Named moves (each a turn or a mirror), then the moves between two rows, first move first; the first pair answered
z814 (before -> after):
[-1.25  3.00  3.60 -4.19 -1.26  3.39  1.71 -1.74 -2.43 -4.53  3.35  0.87
  2.55 -2.08 -1.91  7.53  3.52  2.62  1.68  0.39 -0.08 -0.60]  ->  [-1.46  5.36  3.06 -2.93  0.89  3.39  1.34 -1.65 -2.58 -4.76  3.38  0.20
  2.26 -2.91 -4.04  4.89  3.48  4.32  0.87  0.25 -0.39 -1.43]
[-2.02  1.16 -1.73 -1.98  1.85 -1.45 -1.05 -2.09 -3.54  0.83 -0.26  2.17
  2.55 -2.37 -0.08 -0.84  2.64 -1.10 -0.95 -2.29  1.39 -1.24]  ->  [-1.94 -0.49 -1.33 -2.60 -0.16 -0.85 -1.63 -1.40 -3.49  0.95 -0.68  2.38
  2.77 -2.38  1.30  1.15  2.92 -1.85 -0.55 -2.31  1.62 -1.11]
[-0.82 -3.38  2.02 -2.17  0.08  1.47 -0.62 -1.30  0.89 -4.16  2.44  0.66
 -0.94  1.88  0.72  2.41  0.82 -0.72  0.55  1.80  2.32 -0.29]  ->  [-0.48  0.97  0.62 -0.29  3.58  0.12  0.03 -1.16  0.38 -3.85  2.17  0.61
 -1.50  0.53 -2.58 -1.28 -0.04  2.32 -0.37  1.74  2.42 -1.20]
[ 2.26  0.52 -0.21  0.29  0.85  0.01  0.27 -0.80  0.97  0.33  0.88 -0.71
 -0.83 -0.02 -1.13 -0.60  0.08  1.92  1.78  0.78  0.55  0.08]  ->  [ 2.25 -1.15  0.11 -0.47 -0.79  0.65  0.24 -1.19  0.92  0.52  0.95 -0.90
 -0.95  0.29  0.22  1.49  0.49  0.50  2.50  0.40  0.23  0.54]
z751 (before -> after):
[-5.59  1.20 -0.17 -0.70 -1.83 -0.21  1.93  1.16 -2.26 -0.51 -0.29  1.45
  3.06 -0.62  1.60 -1.10  2.04  1.44 -2.62 -4.64  0.67 -0.46]  ->  [-3.07  2.54  2.07 -1.69 -0.56 -1.18  2.79  0.77 -2.27 -1.20  1.32  0.19
  2.95 -1.13 -0.06  0.29  2.93  5.29  0.35 -3.05  0.90 -1.02]
[-1.34 -0.13 -0.22 -1.59 -0.61 -0.62  0.64 -0.08  0.00  0.92  2.23 -1.60
  2.35 -2.63 -0.10  0.41  1.41  1.55  0.28  0.55 -1.80  0.86]  ->  [-0.21 -1.07  0.27 -1.34 -0.45 -0.55  0.54 -0.57  0.51  0.60  1.70 -1.38
  1.78 -2.45 -0.65  0.78  1.07  1.22  1.13  0.95 -1.42  0.27]
[-0.03 -2.10  0.98 -3.36 -5.84 -0.09 -3.18 -1.52  0.92  2.10 -0.40  3.79
 -0.07  3.39  6.28  1.31  0.34 -5.28 -3.64  0.72 -1.26  0.50]  ->  [-3.37  1.25  1.19 -2.87 -4.67 -0.12 -2.03 -0.13  0.30  1.14 -0.84  4.78
  1.89  2.18  6.00 -0.48  1.80 -3.51 -5.63 -0.55 -0.63  1.41]
[ 0.06 -1.21 -2.52  1.44  2.86 -0.09 -1.69  0.37  0.43  0.04 -0.46 -0.93
 -1.41 -0.21 -1.90 -2.84 -1.46 -2.30 -0.96  0.06  0.17 -1.11]  ->  [-1.75 -0.26 -2.48  2.00  3.06 -0.04 -1.74  0.50  0.24  0.13 -0.52 -0.33
 -0.13 -0.30 -1.48 -3.50 -1.12 -1.55 -1.26  0.05  0.29 -0.79]
z735 (before -> after):
[ 1.76  0.89 -4.19  2.00  2.58  1.06 -0.89  1.14  0.85  0.56 -0.54 -0.78
 -2.58 -1.85 -1.16 -3.21 -3.61 -1.16  0.12  0.28 -0.24 -2.84]  ->  [ 4.16  0.65 -0.57  0.94  2.38  0.64 -0.07  0.07  0.65 -0.94  1.55 -2.26
 -1.61 -2.55 -1.76 -0.67 -2.92  0.84  3.38  1.63  0.26 -2.91]
[-0.26 -4.53 -1.61  3.15  0.36  1.84  0.40 -0.40  2.47  0.12 -2.77 -1.07
 -0.76  0.30  0.73  0.44 -0.05 -3.23 -1.98  0.05  0.23  0.50]  ->  [ 2.19 -4.56 -1.40  3.32  1.33  1.64  0.53 -1.04  2.97  0.07 -2.04 -1.78
 -1.83  0.74  0.03  0.40 -0.55 -2.70 -0.73  0.88 -0.09 -0.44]
[ 2.35 -2.27  3.62 -2.72 -1.11  0.38  0.54 -0.71  0.49  0.11  1.80  0.04
  0.27  0.21  1.66  3.84  0.80  0.96  3.65  1.03  0.11 -0.22]  ->  [-2.17 -2.60  2.73 -2.68 -2.57  1.71 -0.11  0.15 -0.01 -0.37  0.78  0.98
  2.61  0.07  3.47  3.20  2.47 -0.39  0.99 -0.73  0.85  1.22]
Pairs:
(2 to 3 moves a pair)
[-0.04 -3.13  2.41 -3.28 -1.82  1.10  0.04 -0.18  0.39  0.05  0.23 -0.26
  1.78  0.76  1.77  2.78  2.01 -2.18 -1.81 -0.06  1.68  0.73]  ->  [-2.59  2.46  0.03 -0.34  1.75  0.44  0.59  1.17 -0.67 -0.10 -0.96  0.93
  2.45 -0.46 -1.09 -2.92  1.99 -0.28 -4.70 -1.68  1.56  0.13] => z735 z751 z814
[ 2.41  1.25  3.26 -3.14  2.08  2.46  1.29 -1.64  0.35 -1.90  1.37  0.65
  0.17  0.38  0.61  4.12  0.34  0.92  2.75  0.97  1.66 -0.52]  ->  [-3.20  4.08 -0.85 -0.80  3.05  2.48  0.68  0.33 -0.59 -1.23 -0.92  2.79
  1.36 -0.41  0.60 -0.69  0.77 -0.03 -3.13 -1.98  1.65  0.12] => z735 z735 z814
[ 5.86  4.19  3.39 -1.35  2.34 -0.77  1.65 -1.59  0.78 -0.91  2.73 -0.64
 -2.31 -1.17 -5.50  1.84 -0.17  7.83  6.21  1.23  0.67 -1.57]  ->  [-1.75  8.12  1.71 -0.27  3.04 -0.47  3.10  0.95 -0.43 -1.71  1.25  1.68
  1.02 -2.40 -5.30 -2.15  2.05  8.51  1.70 -1.72  0.99  0.10] => z814 z735 z814
[-3.57  1.06 -4.10  1.73  0.28  0.34 -0.20  0.60  0.55  1.21 -1.63  0.91
  0.63 -0.54  0.14 -3.17 -1.49 -1.84 -4.00 -2.47 -0.23  1.16]  ->  [-1.36  4.13 -2.85  1.90  2.41 -0.63  0.91  0.05 -0.27  0.16 -0.33  0.08
  0.23 -1.97 -2.46 -4.26 -1.37  2.32 -2.05 -0.53  0.14 -0.15] => z751 z735
[ 2.91 -3.90  0.17 -1.80 -4.91 -0.65 -3.55 -3.12  1.32  2.31  0.29 -3.12
 -2.73  2.06  0.37  2.97 -4.73 -3.40  1.05  0.69  0.09  0.26]  ->  [ 1.54 -2.91 -2.39 -0.29 -3.96 -0.71 -4.01 -2.42  1.74  3.66 -1.04 -2.38
 -3.13  1.43 -0.36 -0.11 -5.48 -4.66 -1.09 -0.34 -0.26  1.00] => z751 z735
[-4.57  1.91 -0.67  3.19  0.98 -0.72  0.86  1.45 -0.29  1.94 -0.74 -0.98
  2.06 -0.87 -0.73 -3.05 -1.18 -3.45 -1.79 -0.56 -1.58  0.62]  ->  [-1.15  3.54  3.05  1.98  2.83 -1.97  1.79  1.02 -0.66  0.22  1.14 -2.44
  2.42 -1.52 -3.12 -1.86 -0.10  0.98  2.49  1.72 -1.27 -0.38] => z751 z751
[ 2.75 -4.55  1.67 -3.91 -0.32  1.18 -0.84 -2.81  0.80  1.65  1.34  0.77
 -3.36  2.22  1.12  2.59 -4.19 -6.03  2.89  1.95 -1.39  0.19]  ->  [-7.05  2.33 -1.72 -1.50  1.70  1.12  0.16 -0.15 -1.14  1.02 -1.30  3.36
  0.57 -0.48 -0.07 -4.15 -1.91 -3.73 -4.75 -2.43 -0.44  1.66] => z751 z751 z814
[ 3.72  1.84  0.66  0.55  1.99 -2.40  2.15 -3.00  1.52  0.70  2.00 -2.19
 -0.65 -2.02  0.93  0.54  0.56  4.09  2.32  1.05 -0.54 -0.98]  ->  [-3.00 -1.83  0.04 -0.97 -2.44 -0.57  1.56 -1.10  0.16  0.77 -0.63 -0.45
  2.50 -1.57  6.00  1.57  2.36 -1.39 -2.09 -1.97 -0.22  1.84] => z814 z735 z735
[ 2.24 -4.15  2.69 -2.99  0.03 -1.73 -2.34 -3.55  0.30  2.74  2.72  2.11
 -0.81  0.65 -2.71  4.53 -1.18 -1.94  6.20 -1.39  0.63 -1.81]  ->  [-7.95 -0.72 -0.27 -1.00 -0.28 -0.70 -1.58 -0.56 -1.44  3.31  0.13  4.99
  2.75 -1.21 -1.77 -0.44  1.03 -2.68 -1.23 -5.86  1.75  0.94] => z751 z751 z751
[-1.47 -5.45  1.48 -1.72  0.70 -1.99 -2.90 -0.33 -2.99 -2.02  1.13 -0.28
  2.06  2.66  2.65  0.28  0.60 -1.91 -0.54 -1.91  3.53 -1.21]  ->  [-3.03 -2.94  2.07 -2.06  1.08 -2.56 -2.06  0.28 -3.65 -2.91  1.27 -0.18
  3.70  2.06  1.66 -0.87  1.37 -0.11 -0.84 -1.79  4.02 -0.81] => z751 z751
[ 4.61 -3.24  2.57 -1.82  0.65  0.33  0.65 -1.57 -0.16 -0.36  2.62 -2.30
 -1.55  0.07  1.35  5.95 -0.39 -0.06  3.42  1.94 -0.47 -0.81]  ->  [-4.67 -1.17  1.87 -1.83 -1.17  1.27  0.94  1.14 -1.38 -1.34  1.00  0.02
  3.46 -0.87  3.95  3.84  2.51 -0.92 -1.77 -1.57  0.82  2.58] => z735 z735 z751
[ 0.67 -3.25 -1.27 -0.23 -1.53  1.11 -0.01  0.00  0.05  0.46 -0.18  0.72
 -0.86  0.65  3.08  0.62 -0.86 -3.50 -0.56  0.01  0.17  0.69]  ->  [-1.72  2.46  1.19 -0.89  0.46  0.60  1.63  0.92 -1.08 -2.01  0.93  1.03
  2.92 -1.19  0.64 -0.60  1.31  2.62 -0.05 -0.48  1.24  1.40] => z751 z751 z751
[-4.16  1.53 -2.18 -0.49 -1.17 -1.51  0.39  0.84 -1.80 -0.40 -0.59  1.63
  0.94 -0.37  0.58 -1.66  1.18 -0.45 -3.82 -2.04  1.37  0.45]  ->  [ 1.89 -3.73 -1.60 -1.78 -2.52 -1.18 -0.13 -0.79 -0.95  1.25  1.07 -0.04
 -2.44  1.45  1.36  2.23 -1.00 -3.02  0.15  0.14  0.59 -0.43] => z735 z735 z814
[ 2.83 -1.59 -1.13 -0.23 -0.01 -2.04  1.77 -1.32 -0.26  2.01  2.32 -2.08
  0.46  0.40  0.38 -0.61 -2.82 -1.75  0.62  4.03  0.34 -3.50]  ->  [-2.74  1.25 -2.24  0.49 -0.39 -1.16  2.07  0.37 -1.07  1.67  1.08 -0.71
  3.24 -0.10  0.41 -3.13 -0.90 -1.38 -3.83  1.38  0.97 -2.17] => z751 z751 z751
[ 0.57  5.11  0.25  1.07  1.65  0.04 -0.84 -0.48  0.41 -0.85  2.13 -1.97
  1.26 -2.76 -0.70 -1.06 -0.45  6.18  1.40  1.90 -0.68 -0.17]  ->  [ 2.33 -3.96 -0.72  0.18 -2.49  1.07 -2.59 -1.23  1.23  1.64  0.78 -2.63
 -1.49  0.34  3.75  3.81 -1.94 -1.86  1.02  1.86 -1.65 -0.62] => z751 z814 z751
[ 2.24  1.93  3.15 -0.86  0.27  0.95  1.02  0.81  0.14 -1.05  1.08 -0.75
  3.28  0.60 -0.10  0.59  0.30  4.11  2.63  0.25 -0.13 -2.23]  ->  [ 4.05 -3.46  0.65 -0.35 -1.65  1.59 -0.75 -0.37  1.56  1.51 -0.86 -0.68
  0.62  2.21  1.37  1.71 -1.88 -1.44  1.73  0.36 -1.24 -3.17] => z751 z751
[-1.55 -1.28 -3.56  2.88  0.81  0.08 -1.02  0.25  1.12  2.34 -1.33  1.94
 -2.14 -0.58 -0.82 -3.16 -2.55 -2.92 -2.52 -0.66 -0.21  0.85]  ->  [ 2.46 -4.76 -0.84  0.81 -0.73 -0.36 -1.06 -1.35  1.79  1.82  0.04  0.65
 -3.58  0.09  0.15  1.45 -2.38 -3.55  1.48  1.08 -0.70  0.13] => z735 z814
